(in the rows, 128 means zero)
Where one turn sends some rows of the set: a few examples, then the rows asked:
Q_78: [142 138 123 131 158 158 129 130 157 128 115 120 116 102 151  99 135 168
 101 119 133]
Q_681: [184 145 112 144 140 140 154 106 137 123 154 137 103 109 106 150 115 133
 100 116 100]
Q_876: [147 158 127 131 157 127 108 117 128 162 141 135 146 153 133 119 160  95
 121 114 116]
Q_946: [133 139 112 113 146 144 127 118 153 119  93 114 115 110 139 123 134 184
 116 132 158]
Q_938: [181 155  97 141 121 139 146 111 133 127 165 146 107 107 116 152 119 118
 113 126 104]
Q_819: [114 136 105  99 160 152  93 134 149 144 115 119 146 153 115 134 138 141
 130 134 104]
Q_873: [141 117 148 118 130 147 141 120 133 127 127 119  95  98 101 165 145 100
  94 117 119]
Q_160: [138 161 136 134 153 135 102 112 121 164 131 142 151 154 124 115 145 104
 115 110 112]
Q_786: [133 139 103 122 172 140 144 117 134  99 111 112 105 105 156 113 128 167
 126 132 130]
Q_901: [153 163 100 106 173 106 132 123 162 124 138 141 102 111  94 117  99 111
 137 113 135]
Q_354: [157 105 135 123 111 148 140 128 123 137 155 123 104 108  95 160 144 106
 110 128 133]
Q_185: [126 144 105 123 146 133 135 126 140 117 111 104 111 101 163 110 129 172
 106 119 138]
Q_758: [116 155 109  98 172 157  96 119 150 140 113 108 120 149 115 129 139 145
 145 141 109]
Q_222: [159 154  83 107 171 103 133 131 162 119 140 133 106 112 103 123 102 118
 138  98 136]
Q_129: [109 129 149 132  96 139 119 134 137 157 139  90 116 142  99 145 118 135
 158 121 130]
Q_719: [145 102 143 131 118 150 143 153 124 136 134 125 107  91 111 162 128 114
 115 128 128]
Q_547: [162 124 123 121 143 111 155 151 154 100 124 119 123 123 125 122  93 132
 154 127 167]
Q_361: [157 165 109 137 154 103  99  99 145 144 101 113 104 112 128 102 112 129
 111  96 130]
Q_242: [152 133 111 101 146 133 159 157 139 110 138 127 127 109 126 130  97 113
 150 126 173]
Q_111: [137 139  98 125 159 146 132 111 142 123 102  97 126  93 146 111 120 164
 115 116 148]
Q_738: [158 164 135 131  94 115 136 110 114 144 154 149 130 148 120 139 115 120
 146 134 118]
Q_334: [119 141 132 125 102 136 140 106 132 154 127  97 107 152 116 146  87 131
 159 129 111]
Q_912: [118 140 104 102 159 172 103 142 138 138 131 133 134 146 116 117 147 131
 142 125  98]
Q_695: [127 110 108 113 156 121 161 148 140 106 118 135 125 110 125 139 106 124
 141 139 166]
Q_519: [155 128 119  96 155 114 138 148 132  95 121 121 119 130 122 135 100 102
 152 134 169]
Q_319: [108 142 115 115 155 172  97 147 143 141 116 115 122 167 111 134 143 144
 128 121 130]
Q_990: [168 160 124 134  97 109 139 116 113 139 140 143 128 147 119 128 118 125
 159 130 107]
Q_345: [156 116 141 123 128 140 143 154 144 114 133 138 104 123  99 164 150  96
 106 117 125]
Q_701: [104 159 106 102 162 157  98 131 127 145 109 119 139 151 107 115 141 136
 124 131 118]
Q_532: [160 169 134 142  99 119 135 106 108 149 156 144 127 147 119 115 124 120
 146 130 121]
Q_439: [163 160  77 114 165 102 144 120 161 128 139 129 103 111 101 128 100 114
 131 113 128]
Q_729: [182 146 104 130 125 134 155 112 140 123 166 140 101 109 115 156 122 126
 103 116 114]
Q_153: [129 141 149 134  85 129 135 108 149 164 118 104 103 150 123 153 115 135
 129 127 117]
Q_9: [147 109 156 137 119 159 132 130 135 116 142 134 107 106  98 162 140 104
 107 113 134]
Q_851: [152 136 126 126 146 143 133 110 138 119 120  95 116 114 160 103 133 175
 115 121 148]
Q_444: [155 168 126 135 148 117  96 103 146 151 110 113 102 117 153 104 104 125
 114 104 140]
Q_229: [118 141 142 132  92 135 106 106 118 152 133 100 119 158 108 145 110 132
 141 139 124]
Q_974: [166 124 125 103 156 130 166 147 121 106 131 122 112 100 133 134 110 111
 157 139 158]
Q_368: [150 108 157 134 125 147 132 124 123 122 148 115  99 110 108 164 143  89
 131 125 127]
Q_898: [121 142 152 125 116 139 114 108 117 161 126  92  86 162 103 142 117 131
 147 128 117]
Q_140: [152 118  93 112 144 120 153 149 126  98 132 131 108 103 114 131  99 112
 151 122 165]
Q_636: [152 162 132 139 161 132  95 110 125 159 127 135 148 153 120 108 137  99
 117 118 125]
Q_903: [126 131 148 122  98 131 127 112 125 160 118 106 106 162  96 138 107 142
 144 124 125]
Q_746: [151 161 121 132 157 113  99 102 150 150 101 109 120 112 141  99 107 138
 117  92 130]
Q_37: [100 148 112 109 150 153 105 141 160 146 120 137 137 161 121 126 121 130
 147 134 111]

Q_898 moves to Q_758
Q_345 moves to Q_153
Now these:
Q_444 moves to Q_901
Q_222 moves to Q_729
Q_361 moves to Q_439
Q_319 moves to Q_946
Q_229 moves to Q_701
Q_185 moves to Q_242
Q_912 moves to Q_851

Where one turn sends some rows of the set: a few examples, then the rows asked:
Q_348: [116 141 128 113 128 137 104 150 136 166 141 150 133 113 135 115  99  99
 146  89 103 196 122 107 106  92 139 117 127 132 141 145 129 105 126 118
 170 136  86 135 127]
Q_949: [141 137 106 107 116 118 124 147 146 161 115 135 112 144 143 139 110 124
 174  87 108 151 117  85 137 116 156 109 118 136 148 139 103 102 145  95
 154 129  59 131 137]
Q_954: [137 116 120 140 165 156 125 176 121 124 130 133 154 148 113 137 102 119
  93 118 119 116 152 121 132 146 147 119 109 160 123 137  84 143 139  96
  96 142 135 135 130]
Q_956: [134 168 159 143 134 110 105 128 126 144 115 119 122 149 107 141 143 121
 136 148 132 100 162 140 142 127 121 143 101 171 140 131 136 150  89 120
 135 130 111 124 180]
Q_323: [138 144 109 101 124 114 127 149 143 164 123 140 115 145 152 142 113 129
 171  94 107 156 120  83 129 120 150 108 120 135 148 145  99 103 144  94
 158 137  59 124 137]
Q_757: [138 118 129 124 113 132 133 133 105 145 138 139 162 126 126 142 127 132
 143 111 132  97 197 113 131 128 141 101 109 149 122 111 145 154 129 136
 115  94 137 122 125]
Q_474: [124 152 111 100 117 131 140 139 130 166 117 149 117 130 118 130 128 132
 139 112 144 186 102  85 122  95 135 100 115 135 125 172 131 131 157 100
 157 129 103 134 126]
Q_923: [133 168 146 142 140 111 103 139 122 144 118 124 121 145 102 141 142 127
 133 143 134 100 160 145 143 125 116 137  95 174 150 130 138 150  92 114
 138 129 126 124 177]
Q_141: [113 117 123 137 157 137  92 138 140 124 115 117 137 165 128 186 110 107
 104 150 102 158 162 138 148 103 152 129 140 125 137 132 163 155 116 113
 122 137 142 112 160]
Q_40: [116 144 128 111 138 141 106 153 139 158 145 146 135 120 130 112 108  94
 155  85 103 198 119 104 105  98 135 122 131 133 135 138 128 102 133 120
 168 134  93 134 128]
Q_963: [118 127 134 117 102 119 121 132 115 155 123 144 112 111 142 133 109 138
 172 114 121 159 101 116 108 115 126  94 127 133 140 150 144 110 160 126
 156 158  80 143 161]
Q_466: [121 153 108  98 116 130 143 146 130 164 115 142 120 138 121 128 141 133
 145 111 144 191 104  92 125  98 131 105 116 143 118 167 136 127 158  98
 150 130 103 139 129]
Q_580: [127 118 134 122 113 149 124 126 104 145 131 123 161 123 113 142 116 124
 155 125 133 103 205 122 128 122 143 107 118 145 115 115 146 153 131 133
 111 102 137 123 121]
Q_906: [111 171 119 109 138 128 126 153 148 168 100 138 123 114 154 130 110 128
 141 107 115 171 122 102 137 128 121 110 137 119 150 179 136  86 142 121
 163 133 103 126 165]
Q_369: [148 115 131 133 135 140 125 147 153 129 137 138 153 162 164 133 115 101
 122 128 125 117 135 115 126 140 156 159 135 134 141 134 133 160  87 171
  97 136 101 136 125]
Q_712: [130 120 129 123 114 139 133 137  99 145 137 128 160 130 116 145 129 132
 140 115 131 100 205 117 125 117 142 106 117 136 115 111 151 154 132 130
 121  94 134 122 123]
Q_75: [136 120 122 143 165 154 132 168 125 130 118 135 144 149 109 128 104 113
  98 123 124 106 160 125 131 152 143 125 107 155 123 139  81 136 139  91
  98 146 130 131 130]
Q_359: [111 114 124 142 154 136  94 133 139 116 126 121 145 161 132 191 114 110
 112 148 103 154 160 132 144 102 152 126 132 126 145 126 167 149 111 119
 128 128 142 114 166]
Q_128: [113 165 112 111 134 126 122 155 155 167  97 132 125 116 153 124 110 132
 144 101 120 173 126 112 142 129 119 113 139 119 153 177 141  83 141 118
 153 130  99 135 163]
Q_900: [109 117 134 137 159 151 102 131 145 120 113 118 144 161 119 181 109  99
 114 156 103 159 162 135 149  96 152 136 138 135 143 127 157 156 120 116
 119 131 137 110 154]
Q_857: [128 124 128 137 169 162 136 171 121 127 119 127 150 146 101 131 110 117
 105 132 125 112 159 115 134 148 136 132 111 154 129 148  86 143 139  95
  84 138 124 134 135]
Q_164: [120 126 137 114 105 119 118 132 118 150 123 143 110 110 132 132 108 123
 175 113 117 157  94 111 115 119 124  90 128 129 135 145 149 110 161 128
 151 153  84 145 165]
Q_574: [129 168 151 139 147 116 104 137 122 150 112 110 124 149 108 136 137 128
 148 144 130  99 168 136 148 121 121 150 109 167 148 132 134 158  92 124
 122 129 112 122 179]
Q_301: [149 119 124 135 131 140 114 150 154 128 134 141 148 161 166 140 118 101
 120 129 122 116 130 115 133 144 159 164 128 142 145 142 126 157  78 166
 102 136 112 139 133]
Q_925: [140 112 120 126 133 145 121 148 144 137 128 130 148 166 161 134 109  99
 138 137 125 108 138 117 130 134 162 161 131 136 141 133 134 160  86 167
  87 143 102 137 125]

Q_301 moves to Q_923
Q_906 moves to Q_474
Q_466 moves to Q_40
Now these:
Q_925 moves to Q_574
Q_141 moves to Q_712

